Rows are one point carried round by a steady rotation, each followed by how many steps it has turned.
The counts run from 0 to 715.
[  0 -11 -11 -12   6  11  -6 -15  -1  21 -16 -22   2 -17 -11  -2  -5   4
  19 -20   5 -17 -36  31  14  13  16  35  -9 -11   8  -6  -8  30 -16  -9
  11  11  16 -16 -10  19  10 -13  -8   6  10  -1 -20  27  18   4   9  16
   5   4 -18   3 -14   8   3  14   1  14] => 2
[-12  -7 -12  -4   0  21  -2  -2 -19  13  -1 -10  15   7 -31  -4  -7   1
  -6 -20  -6   5  -6  19  14   0  -7  20  -5  19  16 -28 -26   1  -8  24
   4  17 -10 -28  -9  15  13  10   9  13 -32   4  -3  24   2  10 -10  14
  16   3 -13   3  17  -6  15   8  17  22] => 159
[ -3  -1  15 -23 -34  -6  -3  10 -12  -3  39  14  -7  -3 -14  -9 -38 -12
  -1   2   2  17  18  -4   2  -4  -3  11  16   1  27 -10  -8  11   7  20
  -1 -14  17 -13   1  17  -8   6  26  -2 -17 -13  16  11 -17  29 -11 -24
   9 -11   2  21   6   2   2  -3   0  -4] => 523
[-19   1  25 -10 -12  20  -3  24 -11   9 -11   2  21   8  14  -2  -5  14
  -7 -14 -19  20   9  -6   1 -14 -32  -8  17  13  -9 -27 -32  11  -2  22
   1  21  11  11   3 -10   5 -11 -10 -18 -29   2   3   5  11  15  -6  12
 -12  -5  -2  -1  27 -14   8  -2   9  -4] => 189
[ -8 -12 -19 -11  -7  28  19  -2  -8 -24  -5 -23   4  -6  20  17   1  16
  -2   5  12   3   3  27   1   8   4  15 -20   1  -3   7   8  24  19 -27
  11  -3   5  -2  -3  24 -14  -4   1  10  10 -25 -36   4   1 -10 -29  -7
  10   7 -13  -3   2  -7  17 -22 -20 -23] => 713
[-25  -2  -9  -4   1 -19   9  15 -16 -14  -2 -19  22   1  22   1  -9   9
 -14 -21   1  -8 -20   5   3  19 -12  -1 -19   5  -3   4  -9  20 -21  13
   7  -3  16   2  -8  20 -23 -23 -10  -7   2  -4 -20  10  12   3 -16  15
  -1   8  18  -2   0 -23  -5 -24 -21 -27] => 344
[-14 -24  -4 -14 -36  -1  -5  11  -7   4  38   9  -2   5  10   5 -21  -9
 -17  12  -1  18  28  -2  11  -9  -2   0   3   9   9 -20 -15  24  -3  13
 -17  10  13 -16  -7  12  -4 -10   5 -11  -1 -22 -10   6 -24  16 -24 -15
   4  -4   4  19  -4 -20  19  12  -5  -3] => 520
[ -2  18  -4  10   4   0  -2   2   0 -24   7   4  -3  16  -7   6  -4  19
  24  -6  23  32  -4 -23 -29  -3   5  -7  13  18 -28   3 -11  18  11   0
  34 -18   6  15  20  -3 -14   9  10  -6   7  -3   7  11 -13 -29   9  14
  -3 -11  30   8  12   4  -9  14 -15 -13] => 64
[-20  13  21   6 -25 -22  20  11   7   5  16 -17   5   2   9   6  -9  -1
  -6 -16 -16 -27   5   1   2  25 -14   4  -8   0  16 -18   0  14 -26  21
  -5   2  -8 -10  -9   9  -8   8   4 -16  20 -18 -20  19   6  31 -32   2
  -6  -7   8  -8 -14  -9  -8   5 -17   9] => 484
[ 21   6   7 -10 -27 -11  -5  -8  22   2  27 -10  -7 -24  -2 -10   1  -6
  13  15   1  -4  11 -10 -10  -7   0   8   5 -26  -5   0  46  -6  32  -6
 -17  -3  -3  -1  17  13  19  16  -6  -4  21  -6  -5  -2  24  29  -7 -22
  -7  -4  10 -11 -19  17  -7   3  -8 -16] => 247
[-14 -10 -37   8 -11  14  12 -25  -2   0  15 -34  14   6 -34  -4 -14 -27
 -22  11   6 -11   5   1  -6 -10   5   1 -20 -15  13 -12  21  11 -11  10
  -9   8  -4   2  -6  13   5  19  12  12  22 -13  -9   8 -20   6 -13  -1
  18   7   1   1  -6  -4  -4  31   8  20] => 121
[  6  -1 -25  17   9   6 -16 -23   3  23   6 -42   6   7 -40 -14 -10 -18
  10  -8  13 -15  -5   5   8   5  18  38 -10   4  14  -9   6 -11 -10   8
   0 -17   9 -22   2   6  16  12   6  22   2   9  15   1 -13  -3 -11  -3
  20  11  -6  -6  12  -4  -4 -20   8  10] => 130
[  2  -2   1 -22 -16 -30 -16 -14  13 -16  -8  -9   2 -16   8 -21 -11   6
  10  -1  -3   9  -5 -12 -10 -22 -13  -1  23  -4 -13   8  -7   7   9   6
 -16  20  20  29   7   4 -15 -16   8 -20  14   9  -5   6  20  12   7   7
 -15   8  32  12   7   3  -1 -10 -23 -35] => 211
[ -3  22  15 -21 -14 -34  27  22  -2  13   6 -22  -5   7  -1  15  -3   8
  20 -23  -6 -28  -9  -2 -13  29 -12  16  -5  10   0   6  11  -1 -11  -1
  11  -3  12  16 -30   9 -14  22   4 -16  15   4  -3  12  19   9 -18  -6
   3   3  -3 -16   8   3 -11   1 -17   5] => 478
[-12   0   2   7 -21 -20 -25 -11  17 -16  12 -19   1 -15  20  -6  15  19
  11 -10  10   4  -5  -4   5 -26 -10  -8   9  -8 -12  -9  -3   9   7  14
 -13   6  10  -8  20  22  -4 -19   9 -14   0  -4 -25  -9  30  19   1   7
 -13  -6  36  -2  -4  -9   9 -22  -6 -35] => 214
[ -9 -28 -20  -1  -4  29   7  -2 -17   7  19  -5  26  19   3   4 -20   3
 -21  -8   6  -3  -1  27  23   7 -13  -8 -14  19  -6 -13  -7   6 -20   2
  -6  28   7   2 -12   2   0 -12   3   5 -11   1 -11   0 -10   9 -33  -7
   2  18 -34 -15   1  -4   5  31  15   9] => 150
[  1  10  34 -14   0  32 -14  22  -9   3  12  16   7  -2   0   9  -4  30
   1 -33  -2   9 -15  10   3  25   3  24  18   3  -2 -27  -8  13  -1   9
  22  -3  14  11  30  -1  11  14   3  -9 -16   1   5  11  18   9  -4   2
  -6  -3 -19   6  -3   9  -4   9  17  -3] => 24
[ -3   7   2 -27 -25 -30 -10  22 -10  10  16 -18   2  11  -9  13  -7   1
  -8   4  -6   2  -6  -3  -6 -29 -14   9  12 -26   6 -21 -18   8  31  37
  -2  -1  35  -6   3   7  -6  17  18  -1 -15  -2  13 -11  20  17   0   4
   2   5   9  14  30 -27   1  -8  -6   2] => 359
[  6  19  25  11 -18 -14 -19  24  13 -14  12  -3  -3   6 -27 -27 -20   0
   8 -15  18  25   1 -18 -17  18  19   2  22  15 -12 -15 -17   2  -7  12
  -7 -31  17 -12   6   3  -7   3  24   5  -4  14  11  -2 -17   2 -25   3
   8  -1  27  -8  23   7 -14 -10  13 -18] => 663
[  9  -1  -7 -23  11   7  -1   3 -21   9 -15  -3   1   3 -39 -11 -22  -1
   5 -15   4  -3  -9  17  21   7  21  19  10  -1  -3  -8 -19   5 -10  16
  26  11   8  -1  -8  10  -1  11  11   0 -13  25  28  34  18  -4   2   5
  -6  12   4  13  14   6  13   9  21  22] => 165
[ -9  13  14 -11 -20 -25  13   0  17   2  18  -6  -9  10  -6   2 -24  -2
  -6   3  -8 -21   9   2  -2   5  -1   3   8 -18   2 -17   6   1 -11   9
  -7  17  11  20  -2  -3 -20   8  28 -16  29 -15  -2   8   7  22 -48 -10
 -17  16  -6   1 -13 -17 -12  18   9   5] => 487
[-26 -15   5  -6  -7 -13  -1  23 -12  -1  -2  -3  10   0  30   6 -25  10
 -16   3  -2  -5  -2   8  11  13 -17 -20  -8   5  -2  -5 -15  19 -20   3
   2   4  23  19   2  -1 -21 -20 -10 -23  -3  -4  -9   9   5   6 -24   3
 -26   9  -9  -2  -4 -25  -5 -12 -15 -21] => 346
[-17  18 -11  31 -32   9   8  -6  13 -16   7 -16   7 -20   5   7 -17 -21
  -1  19  -6   6  35 -19  -9 -12   1  -9   2  -1   5  -4  12  16  -5  12
   4 -18  -8  -2  10   6   2   6  -5 -27  18 -20  -3  16 -19  21   4  -7
  -6 -31  32   3 -15  -4 -15   7  -3   9] => 87
[-10 -13 -12 -16 -22  -5 -12   4  -1  23   3 -14   7  -5   9  18  -7 -11
  -2   4  -9  -4   5 -12   0 -21 -10  16   2 -16  21 -23 -25  17   9  29
  -3   0  34 -16   7   0   9 -12 -19 -12  -4 -18   7  11   3  11  11  26
  -1  -6   9  27  16 -32   1  -6  -7  19] => 363
[-13  -3 -25   5   5  28  15 -19  -9  -8  -9 -27  41   4   0  21  14  13
 -16 -13  -4  -1  -9   3 -12 -20 -31  -3 -12   5  -7 -17  11   4   7  15
   7  25  -1  24  13  -2  16   7 -12   9  -6  12  -9  -1  26 -10  15  18
  -2  -4  -9  -6   4  -3 -13  23   3  19] => 592
[ -4  -2  -8  41  14  32 -10  -1   9   4 -12 -21  -5   5 -18  -8  -3   5
  10 -11  13   2  10  18  26  14  21  11 -16  35 -17 -12  -4  -5  -9 -10
  13 -17  -9 -19   3  -8  10  12  -2  -2 -16  -5  -2  10 -19 -16 -37  -7
   1   8  -1 -18   8  -5   7  -4  26   6] => 298
[ -7 -10 -29 -19 -16   2  16   6 -13   5  16 -26   5   7   2  13  -7 -23
 -15  15   6   2  19 -18 -12   8   3 -12 -26  -9 -15  14  44   0   8  -3
  -3 -13   5  18 -19   9  11  15 -25   5  30  10 -11   4   5  12  -9 -17
  11  16   8 -17  -8   2   4   3 -16  -7] => 110
[-13  -5  -9 -10 -17  48   2  -5 -20  -6  -5  -2  22 -12   7   3 -13  -8
 -21   9 -18  19  27   1   0 -23 -11   2   6   0  16 -13   7  13  23   7
   4   3  -2  -4   1  10  12  12 -20   0 -29  -8  -9  16   3  21  14  -7
   7 -21   5   8  16   4  21  -7   4   3] => 558
[ -4 -12  -1   7 -17 -10 -13 -17  16  -8   3  15   3 -12   9   1  10  23
  23 -27  -4  16  19 -10   2  -9 -13   3  13  32  -2 -18 -13   0  -1  31
  -6  29 -11   2  15  10   2  -7   2 -21   7   3 -19  11  16  19  -3   5
   5  -2  38  15  -4   5  30   8 -16 -20] => 48
[ 15   7  13 -18   9   2   4  10  -8  18 -16  -1  -2  -3 -33  -6 -29   7
  20 -15   3  -2 -13  16  25   9   9  31  16   6   8  -8 -17  -8  -2  13
  24   8  16  -2  -9   7  -2  11  11  -4 -24  20  34  21  17   5  -6  -1
   1   1  -7  11  17  14   6   2  21  18] => 164
[ -4  11 -15  24  -9  13  12 -20  32   2 -18 -39  17  -3  -3   1   5   4
  20 -19  -3 -11   5   3   5 -12  -4   1   4  13 -27 -15  12  -7 -13  -3
   0  25   3  20  -4  -8  -3  -5  14 -21  23  15  -5 -10  12  -2  -6  -4
  -4  -2   3 -19 -16   5  -8  29  18  16] => 453
[ -8   8  -4   0 -25   6 -16  -2   8 -12  10  -9  24  -2  15   5  13   6
 -12 -18   0  13   4 -31 -22 -28  -5  -8   9 -12 -16 -20  -5  11   7  27
  -9  -2  25  19  25   5  10   3 -11  -6  19   3  -7 -13  27  -2  21  20
   0  -6  33   9   1  -4 -13   8  -4 -18] => 222
[  2 -16   6   7 -31 -25   6   9  20  24  16   5  -4  -6   7   1  -9  -7
  18  -9   2  -1   7  -6  13   3  -2  -8   5  17  -8  -6  -6   7 -36   2
 -23   9   9 -27 -23   6  -3 -24 -16 -32  28   3  -5  11  -4  10 -14   0
  -7 -10  11  -4 -19   9  -8  30  -4  13] => 649
[-17   4 -13   0  -7   5  18  -4  -4   2 -14 -25   2  16 -19  -5 -27  -3
  10 -18  -9  -6  14  -4  -2 -12  -7  -2   8  20   2 -19 -17  -3 -15  16
   4  24  11  20 -17   3 -24  12  34 -16   3  13   0   7 -11   7 -23   4
   9   9   3   9  26 -20  13  15   8  15] => 323
[ 27  -4 -23 -10   9  11  -4 -32   1  -7 -37 -25  12 -14  -9  -1 -19  -2
  18  29   9   1  -2  16  -2 -27  -1  28   6  -8 -12  22  17  -3  27 -24
  16  17  16  17   6  -2 -13 -21  -4  -3  -1   1  26   8  -4 -12   7  -7
  -6  -1   2   4   8   0 -10  -8   5   2] => 571
[  2  35   8   4  -5   5  24 -23  17 -20 -19 -24  18 -11  -8 -14   6   4
  12 -29 -13 -13   3  -8  -5   7   0   4   4   7 -11  -6  25 -14  -6  10
   4  23 -15  23  -7   7   1  13  11 -18  24  20  -3   6  27  14  -7   0
   3   1  16 -20 -12  27   0  18  12   8] => 451
[ -1   4  -2 -22  -7   2  34  17  -9  -4 -15  -6  13  10  10  15 -21   4
   8 -17  -2  -2  11   3   1  26  -9  -7   2  29 -20   4   7  -3 -15 -12
  11  13   8  37 -36   0 -14   0  -3 -19  10  25  10  12   3   2 -27 -13
   4  15 -13  -6   2   9   3  17  -1  -3] => 312
[-11  14  -7  33  -5   5 -16  -4  19 -12  -1 -27   5  -9 -11  -9  -2 -13
  -4  21   3   4   8 -13  -8   0   4  14 -12   3  -2   5   9  10  15   0
   1 -34  -4 -13  23  -8   1   6 -21  12  -6 -31   5   1 -27  -5 -18   9
  -3 -17  27 -18   3 -15 -25 -26  -6  -8] => 96
[ -8 -10 -20  -5 -26  37   6   0 -17 -11   9 -12  24  -8  12  24   4  -5
  -3  -7   8  27  13  16   0 -34 -16   9  -2  10   0  -7   5   5  29   3
   7  -4   7 -21  -5  26  11  -2   5  -1 -30   2  -8 -12  -9   9   6 -19
  19 -23  -1  -3  22   0  17 -14   5  -2] => 556
[-15   8   8   2   2  -2   5   4   4   9 -29 -16  -4  -3 -21 -12 -28  -1
  -8  -7 -26 -16  25  -9   9   9   5   8  11   0   5 -21 -22  -8  -2  20
   6   9  10  18   1 -14 -15  14  -1 -13  -8   3  22  27  11  16 -16  18
 -10  13  14   8  22 -21   6 -14  13   9] => 329
[-16  29  -6  27   9   7   2 -11  15 -13 -12 -28   7  13 -22 -12   6  15
  -3 -28   1 -12 -14  -5 -15  11   2   1  -5  16 -23 -21  -3   3  -9   8
  13  10  -4  21  13 -10  -2  23  12  14  14   5 -17   9  10 -11 -20  26
   0  19  12 -18   8  -5  -7  16  10   2] => 462
